Each row is where one point has got to under a steady rotation. How many ticks took it there?
The counts run from 0 to 394.
[-9,129,89,97,338,404,331,-52,-105,44,6,-290,-99,-36,68,99,-83,244,-134,99,-199,-27,-391,86,203,93,96,-273,-211,-133,-141,78,79,18,264,132,-24,-117,84,-176,184,-156,-364,-96] -> 302
[8,259,0,28,405,310,67,-85,-148,8,-72,18,-55,29,199,46,-45,82,-232,-42,-450,276,-227,18,9,131,-264,270,-54,-126,26,60,174,-238,309,-91,38,-189,-30,-342,-36,-118,74,-133] -> 211
[76,167,113,148,267,476,361,-17,-134,193,-17,-80,7,-5,-83,12,190,331,-101,95,-177,1,-317,-13,310,211,39,-71,-243,-83,-252,-30,75,-124,319,69,-51,-113,-114,-263,104,-57,-159,-38] -> 35
[116,64,-80,44,369,225,52,71,144,125,-103,134,-175,227,128,-164,-271,232,-130,111,-158,126,-430,26,120,-186,271,218,54,-50,6,11,56,-189,434,-138,-10,-38,265,-233,48,-39,-225,-149] -> 387
[169,27,-108,26,453,443,136,41,95,-27,-39,-3,-54,288,96,-102,-351,76,-147,-15,-333,176,-371,-155,148,13,120,135,-42,-179,8,61,56,-63,366,-26,-65,-68,163,-230,42,-110,-35,-164] -> 180
[17,275,-89,88,364,317,105,-63,-183,197,98,184,51,223,189,187,318,255,-223,18,-368,84,84,-137,63,101,-234,179,-1,-132,-95,136,228,-140,247,-26,-74,-329,-40,-122,40,-156,102,-19] -> 343
[54,360,-34,20,300,214,55,-48,-174,71,-163,91,-106,18,90,-52,37,119,-225,5,-457,206,-214,-57,107,178,-182,220,-180,-237,-66,-7,102,-351,316,-22,-17,-18,58,-360,-45,-109,44,-87] -> 213
[89,305,-6,137,211,-31,142,25,67,265,-69,136,-132,303,118,-70,137,406,-303,292,-203,96,-5,121,8,-205,10,172,58,-69,-172,16,153,-103,306,69,-128,-422,180,-137,95,41,-127,-1] -> 14
[296,17,-19,207,326,314,335,59,68,246,-29,27,44,414,-10,-18,-8,306,-178,255,-190,23,-149,-31,215,41,174,80,27,-70,-158,-9,115,73,317,124,-122,-398,59,-182,18,8,-95,36] -> 42
[-65,215,-27,201,294,56,-21,-32,-23,199,87,-60,-313,-42,269,123,190,242,-243,306,-38,33,2,37,-25,65,159,-230,-60,-178,-85,181,129,-84,269,161,-144,-258,393,-104,81,-201,-339,-76] -> 194
[-189,278,119,-34,297,66,64,-1,-33,80,-132,-6,-292,-71,176,-39,-58,253,-175,118,-160,26,-289,158,-14,-228,121,-86,-188,-125,-116,90,58,-279,395,-7,-20,5,264,-124,213,-82,-462,-120] -> 329
[123,156,50,139,289,151,159,29,45,190,-133,52,-136,178,82,-120,-159,362,-184,144,-222,182,-342,187,-9,-190,60,280,88,90,-106,-56,112,-198,296,-204,57,-148,40,-350,43,15,-133,-208] -> 148
[96,326,-325,173,311,52,-99,5,-75,232,57,212,-214,173,167,62,-22,83,-234,126,-265,140,-171,-28,-4,118,-67,195,44,-212,-48,64,242,-278,161,-152,-77,-63,241,-339,8,-261,115,-230] -> 80
[-70,293,116,174,319,511,200,18,-127,90,119,-61,41,-76,19,59,153,358,-119,-77,-149,76,-288,-37,41,114,-78,-69,-256,-39,-255,99,137,-193,244,-80,29,94,-127,-156,212,-174,-37,-291] -> 30
[-117,183,116,-30,383,340,116,-184,-235,58,-78,15,35,199,372,51,138,413,-140,-5,-418,-32,-53,-69,94,-134,-178,36,-154,-60,-6,136,68,-71,359,83,56,-284,24,21,124,-133,-196,62] -> 337
[44,122,69,108,343,275,-42,43,152,-36,-61,10,-125,238,345,-155,-248,312,-227,118,-221,282,-306,-48,-68,-143,127,211,-20,-24,69,76,-46,-58,423,-79,19,-116,207,-202,54,-110,-111,-221] -> 390
[135,35,-258,139,373,209,-53,-171,-185,269,-48,174,-119,362,316,92,71,169,-145,153,-393,3,-87,-124,162,90,-11,211,108,-85,104,102,128,-163,270,-43,-12,-264,251,-219,-111,-186,-38,53] -> 74
[121,-57,-21,20,457,398,285,-112,-140,105,-77,-145,-27,245,105,86,-94,189,-79,91,-349,-103,-256,-123,304,45,102,-155,-98,-179,-5,60,67,33,318,165,-60,-248,128,-94,45,-146,-258,111] -> 307
[108,290,12,296,271,243,-35,-48,-74,123,-155,22,-27,272,256,-215,-22,551,-196,107,-207,-7,-229,-228,39,8,-45,114,-300,-144,-194,36,-100,-104,189,24,-19,101,87,-152,92,-189,92,-226] -> 156
[114,290,50,195,271,245,80,-7,58,22,-93,-7,-19,287,186,-214,-214,513,-221,79,-261,180,-299,28,-13,-184,-57,234,-96,-14,-128,-32,-32,-42,230,-70,38,-92,60,-215,148,-50,-5,-225] -> 152
[-126,114,-175,-55,421,318,154,-131,-137,154,121,62,-97,153,256,276,-125,179,-132,-62,-338,29,-232,93,47,-209,-104,58,110,20,112,154,263,-115,262,-175,83,-236,123,-107,185,-194,-278,-83] -> 204
[-53,132,295,61,452,220,29,51,50,-64,-179,-65,-88,167,329,-126,-103,355,-220,104,-201,84,-127,-101,-132,-275,107,-6,-113,-86,-82,126,-37,-80,465,109,-29,-201,170,-7,126,-39,-254,-129] -> 124
[178,139,-93,125,144,266,289,-119,-97,262,-25,40,-81,247,83,-39,98,447,-124,231,-273,37,-261,105,374,94,59,165,-62,-26,-18,-51,36,-39,278,62,6,-314,77,-245,17,-71,-217,86] -> 278
[8,391,-116,253,300,268,30,70,-7,99,116,-102,-178,-39,34,49,-86,195,-200,59,-65,3,-369,-56,-9,81,54,-233,-232,-209,-248,90,129,-147,77,-62,-80,192,176,-235,235,-305,-57,-377] -> 295
[-61,95,-100,-55,456,315,46,-143,-242,137,-67,88,-86,123,236,151,-95,91,-97,-69,-468,49,-279,-15,49,-56,-113,159,47,-60,80,100,166,-288,301,-236,109,-55,65,-281,16,-175,-109,-91] -> 207
[139,100,-133,261,460,203,-123,175,160,186,37,133,-114,261,135,-48,-143,126,-207,113,-30,47,-190,-284,-131,-34,249,41,41,-183,-137,129,109,-137,276,-155,-119,65,261,-183,43,-244,88,-319] -> 51
[-111,92,39,49,228,399,148,-99,-62,66,39,-82,-198,-43,199,16,86,330,-65,132,-137,47,-329,29,263,72,168,-140,-241,-59,20,100,7,-80,415,108,68,-129,216,-120,123,-147,-463,-14] -> 64
[-138,162,166,144,318,441,43,13,-83,124,146,-39,-139,-210,197,115,230,331,-166,62,-73,218,-270,80,23,189,3,28,-112,47,-47,126,101,-200,361,-165,91,-45,7,-288,42,-142,-195,-269] -> 269
[-10,142,87,138,180,414,252,-112,-81,182,45,-90,-84,-54,110,48,219,405,-123,155,-196,199,-302,172,236,212,-12,116,-104,63,-7,12,83,-115,331,2,86,-273,15,-304,37,-45,-268,-36] -> 274
[70,96,99,153,188,331,218,-122,-129,219,-51,-104,-114,-46,150,43,211,405,-140,240,-225,96,-269,178,224,194,-2,158,-45,47,-23,-17,65,-104,322,-32,85,-285,20,-352,-66,-36,-245,16] -> 275
[293,87,-140,244,267,109,81,-123,-77,318,-152,89,-89,409,146,-19,-44,381,-200,288,-339,-56,-163,30,173,25,38,231,80,-49,-58,-22,92,-62,187,-17,-10,-255,166,-300,-84,-107,-36,2] -> 282
[152,275,89,291,290,194,-59,-71,-98,111,-232,-27,-23,226,259,-194,-92,531,-219,124,-230,23,-247,-167,-14,-34,-2,134,-196,-92,-169,4,-115,-133,211,-16,7,70,88,-221,40,-166,40,-220] -> 155
[127,367,32,227,294,-147,130,23,-107,290,-201,-37,-161,217,68,8,67,344,-299,317,-167,-185,-68,83,-52,-202,52,-147,-64,-212,-335,13,175,-163,123,152,-174,-231,212,-136,108,-108,-180,-79] -> 224
